In the data rows, zero lies at 4.5, halfway between 4 and 5.
Here are some numbered points:
[7 6 4 8 3 2 5 2 4 5 2 5 4 4 5 5 3 6 5 7 3 4 3 6 5 5 5 4 2 7 5 3] 0
[1 6 3 4 4 3 3 4 3 6 7 6 5 9 4 6 6 2 5 6 7 4 6 2 3 3 4 5 4 6 7 4] 1
[7 5 2 4 7 5 5 4 4 4 2 4 3 2 5 4 4 5 2 3 4 5 3 5 2 3 6 5 5 4 3 4] 2
[5 5 3 4 4 4 3 4 4 6 3 7 4 5 6 2 6 5 2 7 2 6 2 8 6 5 6 5 3 4 6 7] 3
[5 4 4 8 3 2 1 6 5 3 5 3 4 7 2 2 6 5 4 5 4 5 5 3 5 7 6 6 7 3 5 5] 4
[3 4 2 8 5 3 6 1 3 6 2 5 5 7 6 5 5 4 2 5 3 5 3 4 8 6 2 5 2 7 7 3] 5
[4 4 5 9 4 6 3 4 5 2 5 5 6 4 3 2 6 4 1 4 4 8 3 1 7 5 5 4 6 3 4 4] 6
[5 7 5 3 2 6 4 5 3 4 4 3 4 4 5 2 6 4 8 4 5 3 8 2 3 5 6 5 5 8 5 3] 7
[4 4 3 3 6 6 5 7 5 6 7 4 6 3 4 4 3 5 8 5 6 5 4 3 4 5 5 3 6 2 3 5] 8
[3 3 8 7 4 3 8 3 6 3 5 3 5 5 3 3 5 4 6 7 4 6 3 5 6 6 5 5 8 0 5 4] 9
[5 4 1 5 6 6 3 6 7 5 8 3 5 5 4 8 3 4 5 2 6 6 5 4 5 3 4 4 4 6 5 5] 10
[5 6 6 4 5 5 6 4 5 5 3 2 4 3 3 5 5 4 6 6 5 4 4 7 4 6 4 4 3 3 6 4] 11
[2 7 6 5 4 7 5 4 3 3 7 6 2 5 7 3 7 4 6 5 4 1 4 5 2 5 4 5 5 7 4 4] 12
[3 1 4 5 8 5 5 3 6 2 3 5 2 5 6 5 5 4 5 3 5 5 4 4 4 5 5 3 6 4 4 5] 13
[5 1 5 4 4 6 3 4 5 2 5 4 3 7 5 2 6 3 3 3 7 3 6 3 2 5 3 4 9 5 7 5] 14
[7 7 4 3 4 5 4 6 4 4 2 6 4 2 6 1 5 7 4 4 1 5 3 5 4 5 4 5 4 3 4 3] 15
[7 0 4 8 4 2 5 6 3 4 4 3 4 7 7 7 4 2 2 3 8 5 2 4 3 5 5 5 2 5 4 3] 16
[2 4 4 2 6 4 4 4 3 6 5 3 5 6 1 6 2 5 8 1 5 5 6 2 6 3 3 1 5 3 4 3] 17
[5 5 8 5 3 4 5 2 5 4 6 1 6 6 3 7 4 3 5 3 4 6 3 8 5 5 3 3 7 2 4 5] 18
[6 5 3 3 2 6 5 5 1 7 3 5 5 4 8 8 2 7 4 6 4 5 4 7 4 6 6 4 1 7 1 4] 19
[6 5 7 3 4 6 5 5 4 6 5 5 4 1 5 4 4 5 6 3 2 7 4 2 7 4 5 7 5 3 5 5] 20
[5 2 3 3 6 4 4 6 6 4 6 2 7 5 3 4 2 4 4 3 6 6 5 2 4 5 5 3 3 3 7 6] 21
[4 5 4 5 3 5 4 1 6 7 5 3 4 2 2 5 5 6 5 7 3 5 5 3 7 2 4 3 4 3 8 2] 22
[3 5 5 2 8 5 4 0 7 6 3 5 3 5 4 5 1 5 3 2 3 5 4 6 5 3 5 6 3 5 3 2] 23
[6 3 3 6 3 6 5 6 2 6 2 3 5 3 5 4 4 7 5 6 4 6 4 3 6 8 4 6 2 7 2 3] 24
[6 6 4 7 2 5 4 6 5 4 3 5 5 4 5 1 3 5 2 4 2 6 5 2 6 5 5 6 7 5 2 4] 25
[2 7 4 6 3 3 6 5 6 5 5 2 3 4 3 4 5 6 4 6 4 6 6 2 5 3 2 3 3 3 6 5] 26
[4 8 5 5 7 6 3 7 5 5 5 4 7 2 3 5 4 3 7 3 4 8 5 4 4 7 5 5 5 5 4 4] 27
[8 3 4 5 4 4 6 4 5 4 4 4 4 7 5 5 4 7 2 0 4 5 7 2 4 4 3 7 2 5 6 3] 28
[4 5 1 3 3 7 3 7 5 4 7 3 6 2 5 3 6 7 4 5 5 5 3 4 6 4 5 4 5 4 1 7] 29
[5 6 6 3 3 3 5 4 6 3 6 5 2 3 3 6 3 8 3 5 2 3 7 4 5 0 6 3 3 5 5 5] 30
[3 2 3 3 8 5 6 5 6 4 5 3 3 7 5 5 4 5 7 2 7 5 6 4 4 5 5 5 4 5 4 5] 31
[2 4 3 3 7 6 4 3 4 5 5 4 5 5 5 5 2 4 5 2 3 7 7 3 4 5 4 5 4 4 3 4] 32
[5 3 2 4 5 6 4 5 5 4 7 5 5 7 3 6 1 2 4 2 6 3 5 7 4 2 5 6 4 3 7 5] 33
[7 7 4 4 4 4 4 8 4 4 7 6 6 6 4 5 4 3 5 3 3 6 3 3 2 5 5 4 4 3 4 6] 34
[2 4 5 2 8 3 5 2 5 2 6 5 6 8 5 7 1 3 6 3 4 5 5 4 3 2 5 4 4 2 5 6] 35
[4 7 5 4 5 8 4 3 8 8 6 6 2 3 2 4 3 6 5 6 5 4 5 4 5 1 4 2 5 4 5 4] 36
[7 1 3 4 5 2 6 9 3 5 7 4 7 5 6 8 5 4 2 6 7 6 5 6 3 4 4 5 4 7 5 4] 37
[5 4 7 4 6 3 7 4 4 5 5 5 6 3 2 6 4 5 4 6 5 3 2 5 6 4 5 6 7 4 4 3] 38
[3 4 3 4 7 3 6 1 7 2 5 5 3 8 2 4 5 5 2 1 3 3 4 4 4 2 6 5 4 3 7 6] 39
[7 3 4 9 4 5 4 4 1 6 2 5 5 5 7 5 4 4 2 7 5 6 4 7 4 4 6 6 6 8 7 4] 40
[5 4 2 5 8 3 3 4 5 2 2 5 3 4 7 4 4 5 5 5 5 5 0 5 6 4 4 4 5 7 5 6] 41
[7 7 3 1 4 5 5 6 6 6 5 8 3 2 3 7 4 4 6 4 1 4 5 6 4 6 6 6 4 1 1 3] 42
[3 3 6 4 0 4 1 6 2 4 7 5 4 6 7 6 9 6 7 5 4 4 6 2 4 6 5 4 5 7 5 5] 43
[3 5 3 2 4 4 3 6 3 3 7 8 6 6 2 6 4 1 5 4 4 6 6 6 5 3 3 5 7 1 4 7] 44
[3 3 5 6 6 2 5 5 5 4 7 5 5 5 3 4 4 6 3 5 4 4 6 3 6 2 2 1 2 3 8 4] 45
[5 6 6 7 3 4 4 4 4 4 2 4 4 4 1 3 3 4 2 4 1 5 1 6 6 4 7 5 6 4 4 5] 46
[6 4 2 5 4 5 5 5 5 4 6 7 5 5 2 5 1 5 4 1 3 6 6 4 4 3 3 4 1 4 3 5] 47
[5 4 2 6 6 6 5 5 6 3 4 4 3 8 6 4 5 7 7 5 6 5 6 3 6 5 5 3 7 4 6 5] 48
[4 4 5 4 6 6 6 5 5 5 4 4 7 1 5 2 2 6 6 7 6 3 2 7 4 5 5 6 6 5 6 6] 49
[1 7 6 7 4 2 3 2 8 6 3 2 4 3 2 3 4 9 3 7 1 6 7 1 6 2 2 4 4 3 7 3] 50
[5 6 6 5 4 6 4 5 5 4 3 5 4 2 3 1 6 3 3 4 2 5 5 5 4 5 8 7 5 3 3 3] 51
[8 7 4 4 3 6 5 5 3 4 4 7 4 1 4 6 4 3 5 4 2 5 2 7 4 4 5 4 6 4 2 4] 52
[4 5 6 5 4 6 4 0 1 5 6 6 2 7 5 2 3 3 8 6 3 3 6 3 5 6 4 6 3 6 7 4] 53
[4 5 5 4 4 6 4 3 7 3 4 4 5 3 6 7 3 3 5 5 5 4 7 4 6 2 1 3 2 5 4 2] 54
[5 2 4 4 6 3 6 4 8 5 7 3 5 5 4 3 4 5 5 4 5 5 6 5 4 3 2 4 5 5 4 6] 55
[5 4 5 5 6 3 1 5 7 2 3 6 6 4 4 4 6 1 0 4 3 5 4 6 5 4 5 6 6 1 6 2] 56
[3 6 7 5 5 4 4 1 2 4 2 6 2 3 6 4 8 2 3 6 7 1 6 6 4 5 5 3 7 7 4 3] 57
[3 5 3 5 7 2 3 1 3 5 3 5 3 7 6 3 7 4 4 7 7 3 7 5 5 4 5 4 7 6 5 4] 58
[2 5 2 6 5 5 1 4 4 6 7 6 6 4 6 4 3 2 5 5 3 7 3 6 7 5 5 5 5 3 3 7] 59
[7 6 6 4 5 6 3 4 2 4 4 8 5 5 3 5 5 2 2 3 2 5 4 4 6 4 5 9 6 2 5 5] 60
[3 2 4 6 6 3 5 4 6 3 2 6 4 4 4 5 2 6 1 5 4 6 4 4 4 6 5 5 4 5 7 6] 61
[5 5 8 2 4 3 6 4 6 6 3 2 6 4 3 7 5 2 5 6 5 4 2 8 3 4 7 5 6 1 7 3] 62
[5 5 6 3 6 3 3 7 5 4 4 5 4 4 4 2 6 2 5 5 4 4 2 5 5 4 6 1 5 4 3 6] 63
[4 2 8 7 5 6 5 4 2 3 4 5 3 6 3 3 7 5 4 2 7 2 5 4 1 5 6 6 6 7 6 5] 64
[4 4 2 5 6 6 4 5 6 4 6 5 7 8 3 6 2 3 7 2 6 7 5 4 4 3 2 5 4 4 4 5] 65
[5 4 6 7 3 8 5 4 3 4 6 2 3 6 5 1 6 6 6 6 7 5 6 4 4 7 4 4 7 8 7 4] 66
[1 6 4 6 4 7 4 2 7 6 3 4 2 2 3 3 6 9 6 7 4 6 6 4 5 2 5 3 3 5 7 6] 67
[6 4 3 4 5 7 6 4 4 6 3 4 4 3 5 2 2 7 6 2 4 6 4 4 4 4 6 3 4 7 5 5] 68
[2 7 4 6 5 6 5 5 5 5 5 6 3 3 5 3 6 3 4 6 3 5 1 7 5 6 3 5 5 1 4 5] 69
[3 7 6 2 3 6 6 5 3 4 4 5 3 7 7 1 4 5 7 2 8 3 4 5 4 5 4 5 6 7 4 5] 70
[4 4 4 8 5 5 4 3 4 2 2 6 3 5 3 2 6 3 3 5 3 3 3 4 5 8 3 6 4 3 5 5] 71
[8 6 6 3 4 5 4 4 3 4 3 2 5 4 3 5 4 7 6 1 7 6 8 2 4 6 6 6 4 7 5 2] 72
[6 8 7 1 4 4 6 4 6 4 6 5 4 5 4 3 6 3 6 6 3 5 3 9 5 3 2 3 5 1 2 4] 73
[3 5 2 7 7 3 3 1 7 1 4 7 2 4 4 2 2 4 4 5 2 5 4 5 4 4 2 3 4 7 4 6] 74
[7 1 4 6 3 5 6 6 3 6 4 4 7 5 7 6 3 7 6 4 7 6 3 5 3 5 5 3 4 7 2 6] 75
[5 7 4 7 3 5 5 3 3 4 1 6 5 2 3 1 6 4 5 5 2 6 5 4 8 6 4 5 6 2 4 4] 76
[6 4 3 1 4 5 4 8 2 4 5 6 4 5 5 4 5 4 4 4 2 3 6 4 4 5 6 5 5 3 3 6] 77
[5 6 7 6 4 5 6 4 2 4 1 6 4 3 5 1 6 3 5 6 6 3 4 6 7 4 6 6 7 9 5 3] 78
[6 6 3 5 7 4 1 3 5 5 3 4 4 3 4 2 5 3 5 5 2 6 3 5 4 6 5 5 5 4 4 4] 79
[5 3 7 5 5 5 4 9 7 2 0 2 3 1 2 0 6 9 4 5 4 6 4 3 2 4 5 3 6 3 5 6] 80
[4 6 5 4 4 4 2 4 4 5 5 7 3 4 3 4 5 4 2 6 1 4 4 5 5 3 4 3 5 3 4 4] 81
[4 3 2 2 4 4 3 8 5 3 9 2 6 4 4 4 2 6 6 5 7 1 5 5 6 4 4 2 3 1 3 4] 82
[4 6 4 3 6 5 2 3 3 5 6 6 3 6 5 4 6 2 4 5 7 4 5 7 4 3 3 5 4 8 4 4] 83
[4 3 4 9 3 4 5 5 1 7 3 6 5 5 5 8 3 6 1 6 5 6 4 5 6 4 3 3 4 6 1 2] 84
[4 5 6 6 1 6 4 4 3 5 3 4 2 5 5 2 7 3 4 5 6 3 6 4 3 4 6 4 5 6 7 4] 85
[6 5 4 5 6 6 7 3 5 4 4 4 5 7 4 6 2 6 6 3 4 5 3 4 6 3 4 4 2 4 4 4] 86
[6 5 7 6 4 4 8 4 5 2 4 2 6 1 4 4 6 3 5 7 5 3 4 5 2 4 4 4 6 2 4 4] 87
[7 6 7 4 2 6 6 4 2 4 2 5 3 4 6 5 5 4 6 2 4 4 9 7 3 4 5 9 5 7 6 0] 88
[3 4 6 4 7 3 5 3 9 4 4 4 4 4 3 6 3 6 4 3 4 5 5 3 5 4 4 4 4 3 6 2] 89
[4 4 3 3 3 7 6 4 6 3 3 4 4 4 1 5 2 6 5 0 3 6 6 3 5 5 4 5 4 4 3 3] 90
[4 8 4 4 5 5 5 5 4 4 3 7 5 3 4 3 5 5 5 4 3 4 2 7 4 4 6 4 6 1 2 4] 91
[5 4 5 4 3 5 5 4 3 4 5 4 7 5 6 4 7 4 4 1 6 6 7 4 4 5 6 7 6 7 5 4] 92
[5 6 6 4 4 4 5 3 7 5 3 1 4 4 6 5 6 3 5 8 5 4 1 6 4 5 3 8 7 2 6 4] 93
[5 8 4 4 3 5 6 4 3 6 2 7 3 2 5 3 4 6 4 4 1 4 3 6 4 7 6 5 5 3 4 3] 94
[3 6 3 5 7 3 4 3 5 4 4 5 5 5 4 4 3 4 6 3 5 7 5 5 5 4 4 3 7 4 7 3] 95
[7 4 3 3 3 6 4 4 7 3 3 4 2 4 3 4 1 5 5 3 4 4 6 5 5 4 3 5 5 6 5 4] 96
[5 4 6 5 4 7 3 4 2 3 4 2 3 5 6 1 5 4 8 3 8 5 5 2 4 6 6 6 6 7 3 5] 97
[3 4 4 2 4 3 3 5 1 6 6 5 5 5 5 6 5 4 7 3 9 1 7 4 4 4 5 4 6 8 5 5] 98
[7 6 4 2 6 6 2 5 5 5 4 9 5 1 5 3 4 4 3 4 2 4 4 3 5 5 6 4 3 3 1 6] 99
[2 6 5 4 1 6 4 4 1 6 7 5 5 9 7 4 5 6 5 2 6 5 7 1 4 5 4 6 3 4 3 2] 100
[4 6 8 3 2 5 2 4 4 1 2 8 4 4 7 2 8 6 4 3 7 3 4 4 3 4 4 5 3 6 7 3] 101
[5 8 5 4 3 6 5 3 3 9 7 4 7 3 4 7 6 5 8 5 7 4 2 6 5 6 4 4 4 3 2 5] 102
[3 3 6 4 5 3 3 3 6 3 5 4 5 5 3 7 4 4 4 4 6 5 6 5 6 4 4 2 4 3 8 5] 103
[3 4 6 6 5 6 6 4 6 3 1 3 2 0 5 3 4 9 4 5 3 5 7 3 3 5 5 3 4 6 6 4] 104
[6 3 1 6 6 8 7 7 6 3 4 2 6 5 4 3 2 2 6 5 5 7 5 3 4 8 4 4 6 7 6 8] 105
[4 8 4 5 5 6 3 3 5 6 4 5 5 4 5 5 3 5 3 6 6 4 7 6 5 4 6 5 5 4 3 7] 106
[3 6 5 5 5 6 4 5 5 7 4 5 6 6 3 6 3 3 4 4 1 6 5 3 6 8 5 5 5 2 2 5] 107
[4 5 3 4 9 3 5 3 4 2 2 6 2 5 2 4 3 4 5 4 4 3 4 3 3 5 3 5 5 8 4 4] 108
[3 6 5 1 6 3 5 5 7 6 4 4 5 5 5 4 6 5 6 9 7 1 5 5 7 1 5 1 6 4 6 7] 109
[5 4 4 3 5 6 4 4 5 2 7 6 5 9 3 7 1 4 3 5 4 5 6 0 5 4 3 6 5 4 9 7] 110
[6 1 4 3 2 7 4 9 5 3 5 4 6 2 3 2 5 5 3 3 4 4 2 2 2 8 6 5 5 4 2 7] 111
[6 5 4 4 6 6 5 3 5 4 5 5 2 2 5 4 2 5 8 5 4 4 4 5 6 2 5 1 3 7 3 6] 112
[3 5 4 4 4 5 4 6 5 6 5 4 3 2 7 4 7 8 7 9 5 4 5 5 3 1 3 2 3 6 5 6] 113
[8 1 5 9 4 5 7 3 4 5 1 4 3 3 8 6 3 8 4 5 6 6 0 6 3 5 5 5 4 8 2 4] 114
[6 3 4 7 3 4 5 6 1 6 2 1 7 4 6 6 3 6 3 4 5 9 5 2 2 5 6 5 5 7 4 4] 115
New points follow, each followed by the number of its nearest point above.
[7 5 3 6 6 5 4 3 4 5 2 5 7 3 3 1 6 4 3 6 0 4 3 3 5 5 4 7 6 5 2 5] 79
[1 4 4 4 8 1 3 4 9 4 4 3 5 4 4 2 8 5 4 6 4 5 5 4 6 2 2 3 4 5 5 6] 55
[6 4 3 4 5 6 5 3 3 1 3 3 3 6 4 5 3 5 4 2 4 4 7 3 3 3 4 5 6 4 5 4] 96
[6 4 4 6 5 3 4 2 4 5 4 8 5 4 5 3 4 2 1 3 1 5 5 5 5 4 6 6 5 2 5 5] 60
[6 2 5 3 3 7 6 7 5 3 6 2 5 0 4 4 5 9 6 4 7 4 7 3 2 5 6 2 3 2 6 5] 8
[5 6 5 5 4 4 4 4 5 6 3 7 5 3 2 0 5 6 4 4 3 6 7 4 9 4 4 6 5 4 5 5] 76
[5 5 3 4 7 3 6 5 4 4 5 5 5 4 1 3 4 4 3 6 4 4 4 3 6 3 4 4 4 5 3 4] 38
[5 8 5 3 4 6 5 4 7 5 5 0 6 4 2 5 5 4 6 6 3 4 6 7 7 5 4 5 5 0 5 2] 11
[7 0 7 6 5 0 4 7 5 2 3 6 5 7 6 5 6 5 0 6 4 5 3 4 4 8 6 3 3 9 6 6] 61
[8 4 6 4 2 5 2 7 3 5 5 7 5 3 4 2 5 2 3 7 5 3 2 4 3 6 4 3 5 3 2 5] 63
[5 8 7 5 3 4 4 2 7 4 4 3 2 2 2 4 5 7 5 5 4 6 7 4 4 2 3 5 5 2 5 4] 26
[7 3 4 5 6 2 5 3 5 5 4 7 3 5 7 4 4 3 4 5 4 7 2 8 3 5 3 6 5 8 5 5] 41
[5 6 4 5 4 4 6 6 5 6 2 5 4 5 6 6 5 5 3 4 1 6 6 4 6 7 7 7 4 3 3 5] 107
[7 3 0 7 4 5 5 8 3 5 5 1 7 2 6 6 1 8 5 6 8 7 3 4 4 7 5 4 3 4 1 6] 75
[4 7 8 6 0 5 5 4 5 2 4 3 8 1 2 5 6 5 4 3 4 4 6 6 4 6 5 6 7 2 5 4] 87
[5 6 7 4 2 6 3 3 1 5 3 5 4 7 6 2 8 3 2 5 6 4 6 5 3 3 4 7 6 6 5 4] 85
[3 4 4 3 6 5 4 6 6 3 8 4 3 5 4 4 4 6 3 6 7 2 4 5 2 1 3 2 2 4 6 5] 45
[3 5 3 4 5 8 6 3 3 6 5 2 4 6 5 4 0 3 7 2 5 5 5 3 4 5 5 6 4 6 3 4] 32
[4 6 6 3 1 6 4 3 3 1 5 3 4 6 5 7 8 6 4 1 7 4 7 3 3 5 3 7 5 5 6 3] 92
[5 2 5 3 1 5 2 7 4 4 3 6 5 5 4 3 5 4 3 1 4 2 5 6 4 7 6 3 7 5 6 7] 77
[3 4 4 1 4 5 5 8 7 5 8 4 7 4 3 7 5 5 4 4 7 3 7 3 6 4 4 2 2 3 4 5] 82
[2 4 5 3 2 6 6 7 6 6 5 5 6 5 2 8 5 5 5 5 4 4 7 5 5 2 5 3 2 3 5 5] 103
[4 2 4 2 5 3 5 7 5 2 5 4 3 5 4 4 6 7 5 5 7 4 4 3 3 0 4 3 6 5 6 5] 55
[4 4 5 4 4 4 5 6 5 3 4 2 4 2 3 4 5 9 3 6 4 5 6 5 3 0 6 2 5 3 7 5] 30
[3 3 4 4 5 4 4 6 8 3 5 1 6 2 4 3 6 5 4 6 8 4 5 2 5 2 4 5 3 3 8 6] 21
[6 0 5 6 4 0 6 6 7 2 7 6 4 5 2 5 7 4 2 2 4 3 6 3 4 2 3 4 4 3 8 5] 45
[4 4 5 4 9 4 6 3 8 3 5 6 2 7 4 4 3 5 2 1 3 4 3 5 6 4 4 4 5 8 7 5] 39
[4 2 3 4 5 3 4 5 5 3 5 5 5 8 7 8 4 3 4 5 5 6 4 3 8 4 5 4 4 3 6 5] 103
[5 1 5 2 5 1 6 4 5 5 2 5 3 4 9 6 3 4 2 5 5 3 0 6 4 4 4 3 5 8 4 6] 41
[7 3 7 5 7 6 7 3 8 4 2 4 3 3 4 6 5 2 6 6 5 4 3 8 3 7 5 5 8 5 3 4] 11
[5 3 7 6 5 3 7 5 7 2 7 3 6 5 5 3 7 3 5 6 6 3 2 6 1 6 3 6 6 3 6 4] 87
[7 2 3 4 7 5 3 3 7 3 3 4 3 4 4 3 3 4 6 2 2 4 4 7 4 3 5 4 5 6 5 4] 96
[5 3 5 6 3 3 5 5 5 3 6 1 6 6 2 5 7 4 3 5 4 6 9 1 5 3 2 5 4 1 7 4] 26
[4 5 5 3 7 5 6 6 6 3 3 4 4 2 4 2 6 7 5 6 7 2 5 4 1 1 4 1 4 3 7 6] 113
[2 4 4 6 5 4 4 5 6 4 5 4 7 3 4 0 5 6 5 6 6 6 5 3 6 4 2 4 7 5 6 3] 95
[1 5 5 4 3 3 3 7 5 4 7 5 9 5 3 4 5 4 5 6 2 2 6 1 5 9 6 4 6 3 5 8] 107
[4 9 4 5 3 7 1 5 2 7 2 3 5 4 3 2 6 6 7 4 5 1 7 4 3 4 3 8 4 7 5 3] 7
[5 6 4 4 5 5 6 4 4 4 4 6 5 4 4 4 5 4 6 4 5 6 3 6 5 6 8 5 4 4 2 6] 91
[8 5 5 4 3 3 3 8 4 4 5 3 4 2 5 3 5 5 3 7 3 4 2 5 4 6 4 3 5 3 3 7] 63
[4 7 5 2 4 5 3 5 3 6 2 9 4 4 4 5 7 4 2 6 2 3 4 5 6 1 5 6 2 1 1 4] 81
[4 6 3 7 4 7 3 3 5 4 2 4 5 3 4 3 6 4 5 5 1 6 6 4 7 5 5 5 6 4 8 5] 76
[3 4 5 6 4 4 4 7 3 4 4 6 7 4 3 5 5 4 4 5 1 5 5 3 6 6 5 5 5 3 4 5] 107
[4 4 3 5 8 6 6 5 7 3 3 5 4 6 6 6 4 5 4 2 4 4 6 7 4 4 3 2 4 4 4 4] 13
[6 2 4 6 2 1 5 5 6 4 4 5 6 4 7 4 4 4 3 7 5 5 4 5 4 4 3 3 3 7 6 3] 0
[5 6 5 4 2 5 5 6 6 3 2 4 4 3 2 8 3 6 3 5 4 3 6 3 3 4 6 2 2 2 5 6] 30
[4 4 6 3 3 8 6 6 5 5 3 2 5 3 5 5 4 6 5 6 3 5 4 6 7 4 4 5 5 5 3 4] 11
[2 7 2 6 7 5 2 2 4 4 3 7 6 6 6 4 7 1 4 9 5 6 3 8 7 3 6 4 6 4 2 6] 59
[5 7 6 5 6 2 5 3 1 6 4 6 2 3 6 4 7 3 2 7 6 3 5 7 7 4 4 2 4 7 6 2] 57
[5 5 3 5 5 3 4 5 5 8 7 6 6 4 3 5 6 5 3 6 1 5 5 6 6 4 5 4 6 2 4 6] 81
[5 0 4 5 7 2 3 4 6 2 6 5 6 3 3 3 7 6 3 5 5 3 3 5 5 3 3 3 6 5 6 6] 55
[8 4 4 3 6 6 5 2 6 1 2 4 4 5 4 5 1 5 3 2 3 5 3 4 4 3 3 6 6 5 5 4] 96
[5 4 4 6 6 5 5 5 1 3 5 5 7 7 8 5 4 3 5 4 3 6 6 5 4 6 3 3 7 2 3 4] 32
[8 7 6 2 4 5 4 2 5 6 5 7 4 1 6 3 5 4 3 5 2 4 4 5 4 5 7 5 3 2 3 6] 99
[5 2 3 7 3 3 5 3 4 5 2 5 3 4 7 4 3 5 4 5 5 3 3 7 4 5 4 5 4 7 4 4] 0
[7 4 6 7 5 7 4 3 8 4 3 4 2 4 4 4 4 9 4 5 3 4 5 4 2 3 6 5 4 4 7 4] 104
[6 2 4 7 5 3 6 4 4 5 5 6 4 6 8 7 4 4 4 4 7 5 5 3 3 6 3 5 2 5 4 4] 16
[3 8 6 4 5 4 4 3 3 4 3 3 4 5 6 4 4 5 5 4 7 3 7 4 3 5 4 5 4 8 5 2] 7
[5 3 5 4 5 3 4 6 1 5 5 7 5 4 5 4 5 4 1 5 5 5 4 7 3 5 6 5 4 3 3 5] 77
[6 6 7 1 5 4 4 4 5 4 5 6 3 5 7 6 5 3 5 4 7 3 7 5 2 1 5 6 2 5 2 3] 83
[4 2 5 3 4 3 5 6 6 3 5 3 3 5 1 6 4 5 6 3 7 6 6 4 5 3 4 2 6 5 7 5] 103
[5 5 7 5 6 2 6 4 6 5 8 0 6 6 1 7 4 3 6 6 6 6 4 7 4 6 6 5 5 1 4 4] 18
[2 9 5 5 4 5 5 4 4 6 2 5 6 4 4 4 2 4 3 6 0 5 5 3 7 6 7 4 6 5 2 5] 107
[5 5 3 3 4 5 6 4 3 4 4 6 5 4 3 4 4 5 3 3 3 3 6 5 5 4 6 6 4 4 3 4] 77
[4 5 4 6 3 3 4 6 4 6 6 7 6 6 5 5 5 1 5 2 2 4 6 4 7 5 5 5 3 3 4 4] 107
[5 5 7 8 4 2 7 3 7 3 8 1 3 6 3 3 6 3 5 5 5 4 4 4 4 5 5 8 8 2 6 2] 9
[5 4 3 3 6 6 5 4 8 3 3 3 3 5 3 3 2 6 7 3 4 2 4 3 6 5 5 5 5 5 4 5] 96
[5 6 3 9 5 6 5 3 6 5 3 5 7 3 5 2 5 6 5 3 2 6 3 4 6 6 6 6 7 5 2 6] 25
[4 7 5 5 4 6 2 2 3 5 2 3 4 6 7 4 4 5 7 3 5 4 5 2 3 6 4 4 5 8 4 7] 97
[4 2 7 5 6 4 4 4 6 5 5 6 4 3 4 4 4 4 1 5 3 4 5 6 6 2 2 2 2 2 6 5] 45
[4 8 3 5 1 8 4 5 4 6 5 2 6 4 4 3 6 5 6 3 4 7 5 2 7 6 7 4 4 4 3 5] 29
[4 7 5 5 4 5 5 1 4 2 3 5 5 7 6 4 6 4 6 4 6 4 6 6 3 6 5 6 5 8 6 2] 92
[5 6 9 4 4 7 6 5 7 3 6 1 5 3 2 5 5 6 8 4 8 4 4 7 3 6 8 6 5 1 4 2] 11
[3 3 2 3 8 4 5 3 7 4 8 6 4 6 5 3 6 2 3 1 2 3 5 6 4 2 3 6 4 4 6 4] 39
[2 5 6 4 6 7 6 2 3 6 9 6 5 9 5 6 7 1 6 6 7 3 8 5 5 3 5 4 5 5 5 3] 1
[3 4 5 4 6 7 4 4 6 3 3 5 4 6 3 3 3 4 5 3 3 6 4 4 5 3 4 3 6 6 5 4] 95
[5 8 2 4 6 5 6 3 6 6 5 4 3 4 6 4 2 8 7 3 3 5 3 5 5 4 6 4 2 7 6 7] 68
[5 6 6 7 4 4 6 2 4 8 3 3 4 5 7 6 4 8 5 6 4 5 2 4 5 5 5 4 3 6 2 2] 0
[6 4 5 4 4 4 3 6 6 4 8 7 6 5 4 5 4 3 4 1 2 5 6 3 3 3 5 5 3 1 4 5] 34
[5 7 5 2 3 8 5 6 3 5 7 5 5 6 6 5 6 5 6 3 8 3 6 4 3 6 5 5 5 6 3 6] 70
[5 7 7 3 5 0 8 6 6 6 7 4 5 5 4 5 5 3 7 6 7 3 0 5 6 7 7 4 6 2 4 5] 38
[4 5 3 3 5 3 6 7 7 3 7 4 5 3 3 4 4 5 3 5 5 3 4 4 3 3 6 3 4 4 7 6] 21
[5 1 7 5 5 4 5 5 7 4 7 3 7 5 3 5 5 2 6 7 6 4 3 5 6 6 4 6 6 1 6 5] 9
[3 1 5 7 4 3 1 3 4 3 6 3 5 4 3 6 8 3 5 4 5 3 6 3 4 4 6 2 5 6 7 5] 103
[6 4 4 4 6 4 6 3 5 2 6 5 4 6 4 7 1 5 4 2 4 5 6 5 6 4 4 4 2 3 6 4] 86
[2 1 4 3 6 3 3 4 4 4 5 6 4 5 4 6 5 3 3 4 4 3 6 3 5 3 5 2 4 3 4 6] 103
[4 3 5 5 4 2 4 7 4 3 8 6 5 4 4 2 7 2 3 5 6 5 3 3 4 5 5 1 8 2 7 7] 63
[4 2 3 6 6 4 3 6 3 8 6 5 6 6 7 9 3 5 6 6 6 5 3 6 9 5 2 3 3 6 4 3] 84
[5 3 5 4 5 3 4 6 4 4 4 9 4 4 6 3 4 2 3 3 4 3 4 4 3 5 5 6 6 1 3 5] 77
[3 4 5 4 4 6 4 5 1 3 4 4 5 7 4 4 7 5 7 3 5 4 6 3 5 6 6 9 3 6 5 6] 92
[6 2 5 5 4 2 5 5 2 7 4 6 4 4 7 6 6 5 5 6 6 4 1 5 3 4 5 4 5 4 4 6] 75
[2 3 6 8 5 5 6 3 5 5 3 0 6 1 5 0 4 6 5 6 5 5 2 7 3 8 2 4 6 4 3 6] 49
[5 5 3 1 8 7 5 4 5 6 6 7 4 5 5 5 4 2 6 4 4 4 3 7 4 5 3 5 5 6 4 4] 83
[4 3 1 3 9 3 6 1 6 5 4 8 2 5 2 6 3 1 5 6 3 2 4 5 3 3 3 5 5 4 2 6] 108
[7 0 5 5 4 2 3 7 9 3 8 4 3 2 3 4 4 7 1 2 4 3 5 6 5 3 3 4 4 3 6 6] 55
[0 6 4 7 5 5 3 3 6 8 6 3 5 3 2 4 5 3 5 6 4 4 5 4 6 5 0 1 3 4 2 2] 26
[6 4 2 6 4 1 5 4 3 9 4 4 5 8 6 7 6 3 1 6 6 4 2 7 4 5 5 4 1 4 4 5] 16
[4 5 6 3 5 3 5 6 3 4 6 3 7 4 4 4 3 4 4 7 6 5 0 6 6 6 3 4 6 2 4 5] 38
[4 3 3 5 5 4 2 6 5 6 7 7 6 7 4 6 6 3 4 6 2 4 4 4 6 7 5 6 3 2 3 5] 107
